Turns, then the turns between two rows, first turn first; the first pair answered
R (before -> after):
-.11 -.09 .22 .00 .03 .12 -.12 .06 .04 .01 .06 .20 -.01 -.18 .02 -.20 -.19 -.06 .10 .03 .23 .16 .03 .04 .26  ->  -.12 -.21 .10 -.10 .09 -.14 .16 .07 .12 -.06 .19 .04 .01 .09 .29 -.12 -.02 -.11 .06 -.12 .15 -.10 .08 -.17 .10
-.09 -.15 -.07 -.02 .14 .00 -.07 .10 -.18 -.19 -.06 -.04 .20 .12 -.26 .00 -.05 -.10 .03 -.06 -.11 -.02 -.10 -.21 -.08  ->  -.10 -.14 -.04 .00 .12 .06 -.13 .08 -.17 -.17 -.06 -.02 .16 .06 -.32 -.03 -.09 -.12 .04 -.05 -.08 .02 -.11 -.16 -.07
-.16 -.01 .05 -.01 -.04 -.05 .15 -.10 .20 .04 -.08 -.09 -.11 .03 -.08 .20 .20 -.13 .12 -.15 .05 .06 .08 -.08 -.16  ->  .25 .01 -.13 -.09 -.08 -.10 .15 .11 -.13 .05 -.01 -.07 .06 .08 -.09 .10 .15 .11 -.15 -.04 -.19 -.14 -.04 .08 .03
N (before -> after):
.09 .10 .02 .01 -.04 -.05 .07 .05 .03 .09 .04 .02 -.04 .01 .07 -.05 .10 .04 -.02 -.01 .05 -.04 .01 .02 .09  ->  .10 .06 .03 -.02 -.02 -.06 .07 .07 -.04 .10 .05 .01 .01 .01 .05 -.07 .06 .05 -.04 .00 .03 -.05 -.02 .01 .10
-.08 -.07 .05 .08 -.03 .15 .07 -.01 .25 -.02 .07 -.11 .05 -.09 .18 .09 -.02 -.21 .14 -.13 -.13 .26 .00 -.04 -.10  ->  -.01 -.11 -.03 .03 -.03 .06 .18 .04 .16 -.05 .09 -.17 .11 .02 .21 .10 .04 -.16 .06 -.17 -.21 .15 -.02 -.11 -.14
-.13 .01 .07 .15 -.04 .08 .18 .00 .16 .06 -.07 -.13 -.16 .07 .13 .03 .11 .05 .09 .10 .20 .07 .15 .06 -.13  ->  -.02 -.07 -.03 .08 .02 -.03 .28 .09 .03 .00 .00 -.20 -.05 .17 .15 .03 .15 .07 -.01 .09 .06 -.09 .11 .00 -.17
A (before -> after):
-.17 .05 .08 -.16 .15 -.11 .05 .30 -.37 -.29 .28 -.13 .28 .14 .08 .01 -.06 -.14 -.04 -.19 -.08 .07 -.13 -.52 -.12  ->  -.26 .04 .09 -.14 .14 -.12 .08 .24 -.25 -.27 .26 -.18 .20 .15 .10 .06 .00 -.18 .03 -.23 -.05 .12 -.09 -.56 -.18
-.08 -.11 .04 .04 .07 -.02 .01 .02 .11 -.08 .04 .01 .02 .03 .09 -.06 -.09 -.20 .08 -.06 .14 -.07 .13 -.17 -.01  ->  -.05 .01 -.06 .11 -.01 .00 .03 -.03 .16 -.09 -.04 -.13 -.01 .05 -.02 .10 .09 -.15 .11 -.05 .04 .02 .15 -.13 -.11
-.15 -.01 .26 .01 .04 .15 -.16 -.07 .15 .09 -.04 .23 -.13 -.19 -.02 -.21 -.26 -.06 .04 .01 .20 .15 .01 .12 .17  ->  -.19 .11 .17 .12 -.05 .15 -.13 -.17 .29 .06 -.11 .08 -.20 -.16 -.05 -.01 -.04 -.04 .11 -.01 .14 .27 .10 .10 .02
Now pairs of rows:
Each pair is 2 to 3 turns apart.
.26 .22 -.06 .01 -.11 .01 .07 .00 .16 .10 -.02 .06 -.06 -.07 .11 .05 .04 .07 -.06 .03 -.05 .00 .03 .24 .04  ->  .23 .15 -.12 -.02 -.06 -.11 .20 .02 .13 .07 .04 -.06 .01 .05 .19 .09 .13 .03 -.06 -.05 -.11 -.09 .05 .07 -.06 -> R N
-.20 -.09 .01 .12 .01 .27 -.18 .05 -.06 .11 -.07 .05 .06 -.03 -.04 .16 .02 -.01 -.02 .07 .05 .22 .12 .07 -.07  ->  -.08 -.16 -.16 .02 .02 .05 .06 .13 -.13 .04 .05 -.09 .15 .19 .10 .23 .14 .03 -.15 .00 -.10 -.02 .11 -.03 -.15 -> R A
.11 .12 -.16 .02 .02 -.03 -.04 -.01 -.03 .01 -.01 -.11 -.01 .02 .01 .11 .14 .10 -.08 -.02 -.08 -.01 -.06 .12 -.01  ->  -.15 -.06 .10 -.02 .15 .06 -.15 .00 .02 .03 .01 .04 -.03 -.07 .05 -.06 -.08 -.09 -.02 -.08 .18 .05 -.09 .01 .01 -> N A R
.03 -.04 -.14 -.05 .01 -.08 .12 -.06 .13 .03 .07 .11 -.06 .12 .29 -.10 -.01 .07 .03 -.01 .05 -.07 .11 .01 .08  ->  -.07 -.01 -.05 .00 .02 .01 .06 -.13 .20 .07 .02 .15 -.14 .05 .21 -.08 -.04 .01 .14 .00 .13 .07 .13 .03 .07 -> R R
-.19 .10 .00 -.01 -.07 .22 .08 -.19 .23 .06 .05 -.05 -.24 .00 .01 .13 .11 .01 .08 .09 -.03 .06 -.01 .01 -.01  ->  .05 -.11 -.09 -.17 .03 .07 .17 .04 -.08 .03 .19 .00 -.02 .13 .10 -.05 -.02 .11 -.18 .10 -.14 -.23 -.15 .01 .13 -> N A A
.06 -.08 .03 -.02 .01 .05 -.11 .00 -.13 .09 .01 .06 .11 -.05 -.21 -.07 -.21 .01 -.14 .12 -.11 .07 -.08 .01 .08  ->  .15 -.10 -.11 -.07 .03 -.09 .05 .03 -.10 .09 .07 .00 .14 .10 -.05 -.01 -.07 .09 -.19 .08 -.20 -.11 -.04 -.07 .03 -> R N R
-.18 -.27 -.01 -.02 .10 -.07 .08 .08 -.12 -.01 -.01 -.03 .14 .00 .02 -.24 -.05 -.22 .05 -.12 .07 -.12 -.05 -.11 -.16  ->  .10 -.18 -.14 -.04 .01 -.11 .16 .13 -.13 .04 .03 -.02 .17 .05 .14 -.22 .01 -.04 -.07 -.05 -.06 -.25 -.08 .03 -.03 -> N N R
